Each path below is one point turned by a fixed rotation once a step. After each direction that follows a path, write how fast that rotation turns it, in degrees per step (0 if it stays still).
Each turn is a multiple of 5 degrees from 10 to 175, or 0.
Each row of a path follows its step; steps can be skipped.
Rotation 1:
step 0: [  7  -9   9  -4  16  -7  17 -20  12 -26   3   6  17  -8   0  14  17 -16
  -7  24  -4   5 -11 -32 -30   3  31 -16  14 -11 -10  14  38  15 -31   7
 -25  -6]
step 1: [-12  14 -10  10  23 -10  24 -17  10  -3  -1   1  21 -10  19 -10  -4 -11
 -11   0   5 -13  50   2 -16 -17  15   7  18  21 -23 -25  34   7  19 -18
  10  18]
step 2: [ 33  11   3  -3 -10   4  21  13  25 -13 -25 -18  18  16   0 -37   3 -15
 -14  -9   9  10  -6 -31 -39  -8 -18  -6  10 -19 -22   1   9  20  -1   5
  18   7]
step 3: [ 11   2 -25  -3   1  -4  18  -6   0 -23   2  15   6   0 -23 -21  28   8
  36  26   9  23   8   1  -3 -28  -4 -26   1  23 -18 -16  25 -13 -16 -18
  25   5]
step 4: [-28  10  -7  19  -6  -6 -16   6   3  -5  16   8 -12  36  -7 -23  24  -1
 -19  27   7 -10  31 -40 -14 -12 -10   8   6 -15 -29   2  10  -6  -8  25
  12  -4]
step 5: [  8   0 -36 -25  -7 -21  13   0 -31 -17  -7   4 -36   6 -24 -24   2   6
 -23 -25  14  21  22 -18 -14 -15  10 -23   6   5   1 -11   6  -6  19   8
 -12   9]
step 6: [  3  12  -2   4 -28 -10 -23  21  22 -32  14   7 -10  -4 -23 -15  -1  -6
 -39  10 -15   4  -9   7  -6 -16  -9   0  35  32  11  -5  11 -20 -13  17
  22  -6]
step 7: [-11  10   3  26  33 -44   0  15   2 -28   6  10 -10  -4 -24  14  30  19
 -10 -23  17  10  11 -10 -12   1  -1 -25  16 -17  22  15   4  -6 -10  -9
   4 -14]
step 8: [ -7  17  -7  14   8 -35   7 -13 -12 -16 -16  16   3  14   6   8   6 -37
 -38   8 -17  -4   4   1 -13  22   1 -16   6  37  -3  19   0 -21 -12  10
 -13  33]
step 10: [ 12 -10  17  33   0 -14   9   6 -10   6 -31  -9  27 -16 -38  -5  15  -4
  -1  -5   3 -12  13  10 -30 -15 -42   0   8  22  -4  -1   6  -4 -23  -7
 -10  26]
[-10   8 -18  -4  -5  -4   1  -1  -4   6   3  -5   6  -2  11   0   0  -3
  -7  -5  -5   3   7  -5  -5   3   8   6  -8  -1   2   5  -2   4   7   4
  -1   8] : 100
[-10  -4   0  -3   2  -5   3   2  10  -1   7  -8   4   8  -5  -1  -3   1
   3  -9  16  -7   3  -2   1   5  -9  13   6  -6  -1   8  -2   0   4   1
   4  -5] : 140
[  1   1  -8  11   5   3   0   3   0   9   3   6   2   0 -14   5   2   5
   8   5  -1   6  -1  -2 -12  11  11  10   4   3  -1   1  -5   0  -8  -1
   4  -4] : 100
Rotation 2:
step 0: [  2  44   3 -13  48  15 -17 -11  -8  -8  -6  26  -4 -14  -5 -23 -38 -12
  17  -8 -11 -29 -15 -13   3  -7  18  -9  12  17  -1   6  19  -4   5   3
   7  34]
step 1: [  8  -4  12  11 -22   8 -20 -30   6  16   2   0   9  11 -23  16 -14   0
  -9  32 -11  -6  -9  14   4 -30   9  -9  59   6 -40 -23   2   7 -13 -14
   2 -15]
step 2: [-29  -4  45   7  21 -17   9 -19  19  -6 -10   0  24 -40 -18  19   7   2
 -18 -38   2 -11   7  -5 -19 -20 -27   8  11 -23  -3  22   9 -15   3  -4
 -10  -4]
step 3: [ 10 -14 -17  -1 -10   5 -11 -27   4 -20  32  -4 -30  12 -43 -23   8  -7
  -4  -7  13 -18  -1 -12  -2   7  -9  12  16 -17  45   1  15 -26 -37  -2
  10  -8]
step 5: [  6  31   5   6 -18  11 -10 -19  -5 -15   1  43  -6 -14   8  15   4  -3
  28  19 -17 -22   1  31  23  -8 -27 -31 -23   6 -11  -2  16 -37 -17 -10
  -9  -5]
step 6: [ 27  -3  44 -15   8  -9   2  10 -17 -14   5  20   9  -4 -14   2 -30 -22
 -15   7 -23  -1  16  -1  30  -3  -5  12  45   1  17  -3  31  18  19   1
 -17  21]
step 7: [  3  -6 -32  -3   7 -19 -18 -32  -9  14  -7  -3   4 -22 -17  -4 -20  -8
  11  -5   7 -15   3  -2 -18 -24  -4  25  20  10 -18  16  28  -3  14 -54
   6 -35]
step 8: [ -4 -26  13 -18  25  11 -18 -53  30  -2  -8  -1  17 -12   3  15 -12   9
  -9  -1   0 -27  12 -14  -3  24  -6  11  20  12   8   2 -29 -18 -31  25
 -19   1]
step 9: [-34 -14  18  -2  10  33 -19 -29 -28   8  19  13 -17 -19  -9   1  26   2
   5  -3  -8  15  -2  19   3 -34  15 -10   3 -23  36  -2  13   6 -26 -10
  27   7]
step 10: [  6  21 -10  16 -33   6   5   8   7 -25 -26  29 -26 -19   5  -7  -1 -40
  -6 -22  -7 -29   7   0 -12 -15   0  -7  36  -1  -6  27  -7   2 -29  10
   1  28]
[ -8  -3   7   6  -4   0  -7   2 -10   9  -7  -4  -2   6   6   3   4  11
  -1  -6   9   0   3  -4  14   3  -3  -5  12   3   6   1   4   4   7  -2
   6  -4] : 145
[  3  11   0   2   0   2   1   4  -4   8  -4   4  -3  -6   5  -4   0  -5
   3   6   7  -9  10  10   3  -2   8  -9  -7  -2  10  -3  -6   6 -10   7
   8   3] : 70
[-11   3   1  -8  -9  -8   6  10   5   3   5  -9  -5   1   5   2  -2   6
   2   4   3  -2 -14  10   0   6  11   5  -3   3   4   3  -4   1   6   2
  -6   0] : 0
[  2 -10  -8 -10   9   6   4   8  -3   3   1  12   3   0   6  13  -7  -2
   0   2  -2   3   6   5  -1   6   1  -1   3   9   8   6  -3  -1  -1 -13
   0  -5] : 40
[ 10  -2  -2  -6   3  -7   2   7   2   2   7 -11  10 -17  -9   6   4  -1
  -2   4  11  -6  -2  -7   6  -4  -2  -7   5   1  -3  -2   0   3   1  -2
  -2  -5] : 70
[ -1   8  10  -4   6   3  -7   4  -3  -5  13  -3  -7   1   1   6  -9  -3
  -3   3   2   4  -4 -11   7   4  -1   9  -4  -3   8 -12  -1  -4  -4  -5
   9   5] : 125
Rotation 3:
step 0: [ -3   3  -7 -14   6  13  11  14  26  13  -3 -16   1  13  -8  -4  14  14
  12   6 -15  15 -27  21  16  -3 -10  12  15 -46   8  13  12  12  31 -10
  21 -47]
step 1: [ 12  -4  -2 -15 -51 -23   8   6 -27   8  16  11   6 -15  -1 -34  -4   4
  15  16 -15   9 -10  -1 -23   5  27 -17  18 -37 -10  14   1  12  18   1
  -8  14]
step 2: [-10 -23  30   9 -35   8  13  18  12  16  25  14  17 -10  24  -5  20 -28
   1 -16  -8 -20   4  16 -15   4 -20  20   9  11 -12  29 -16 -10 -30  10
 -10  -6]
step 3: [-10  -2  -7   6  20   7  39  34 -25 -23  -8  11  15  -3   5  16 -18  21
 -34 -36  25  -5 -19 -10  -4 -23  -5  18  13  -7 -17  13 -11  -2  -3  15
  -6  -2]
step 4: [ -5  23 -23  -7 -20   1 -19 -29   8  -8 -28 -14  -3   8  -6 -27  11 -13
 -21 -24  33 -18 -22 -24   9  17  -5  33  10 -23   4 -10   6   3   4  26
  -5  -6]
step 5: [  9   2  -3 -17 -22 -17  -3 -14  26  10   7  17  -4  14 -12  22  10  -4
 -16   4 -38   8 -36   5  -2 -23  -1  10  -5 -12 -23 -18  35 -23  11  20
  31  -4]
step 6: [-15 -34  -2  -8 -10  -7  34   6 -16  35   3 -33  -5   7 -23 -19  12  -3
 -12   0 -41  16  -5  17  19   3   1 -11  20 -12   2   7 -25  10  21  10
   5 -11]
step 7: [ 16   6   0  -4 -33  11  27  14 -10  -7  15  19  26  -2  18 -16   6 -13
  51  -2   9   9 -11 -13  -8 -12  -4   5  24  -6  19  22 -23  -7  26   1
   1 -27]
step 8: [ -5 -29  15  -3 -13 -11  -8  18  -7 -29   3   6  10  -1   0   4  -3 -19
   3  -2  26 -18   3   4  -9   7   1  18   6 -39 -48  49   6  -1 -19   9
   2  11]
step 9: [  4  24   7  22  -6 -17  12   7   9  15  -8   9  10   3  18  -2  15   6
 -49 -33  18  25 -14  22  -3   3   1  32   6  -7 -18  -6  -4 -11 -12  15
 -39   3]
[  1  -4   0 -10   0  -7   3  -3 -12  -5   1   9  -6  -6  -3  11  -8   4
   1  -4   3   1  -6  -1  -8 -12  -1  -5   4  -6  -3  -7  -3  -6   3 -13
   3   7] : 160
[ -2  -9   3  -3   6   7   3   7  17  -8   4  -4   6 -10  -2  -1  -6   5
  -3   4   3   1   5   2   4 -13  -2  -6  -3  -8  -3   1   7  -2   2   8
   9   4] : 140
[  6  -2  -8 -11   1  -8   6   3   2  -6   5  -3  -7   9 -10  -1  13   2
  -4  13   6  -3   7  -2   0  -3  -2   3   5   9   1  -9  -3  -2   1   4
   6  -5] : 55
[  5   1  -6   3  -8  -6  -5   1  -4  -1   4  -5   5 -11   6 -10  -1   5
   1   1   6  -3  -4  -7   7  -2   3   6 -16   0  -2  -4  -9   4   3  -8
  12  -6] : 115
[ 11   4  -1   3  -7   3  -6   6   0   9 -10   1   0  11   0   0   0   5
  -6   3  -8  -7   3   4   6  -2  -4  -7   3 -10  11   1  -3  -7   2  -3
  12   8] : 65
[ -4  -2  -3   0  -5   1   8   5   0  -1  11  -2   2   0  14   9   5   7
  -8   0  10 -14  -3   0   3   8   4   1   0  -3   6  -6   8  -1  -5  -3
  -7   9] : 55
[  3   1   2   2  -8   2  -2   1  -7  -3   5   2  -5   0   2  -4   3  15
  -1 -11   8   1  17   6  -9   0  -9  -5  -4   0  -5  10   2  -6  -2   4
  -2  -6] : 60
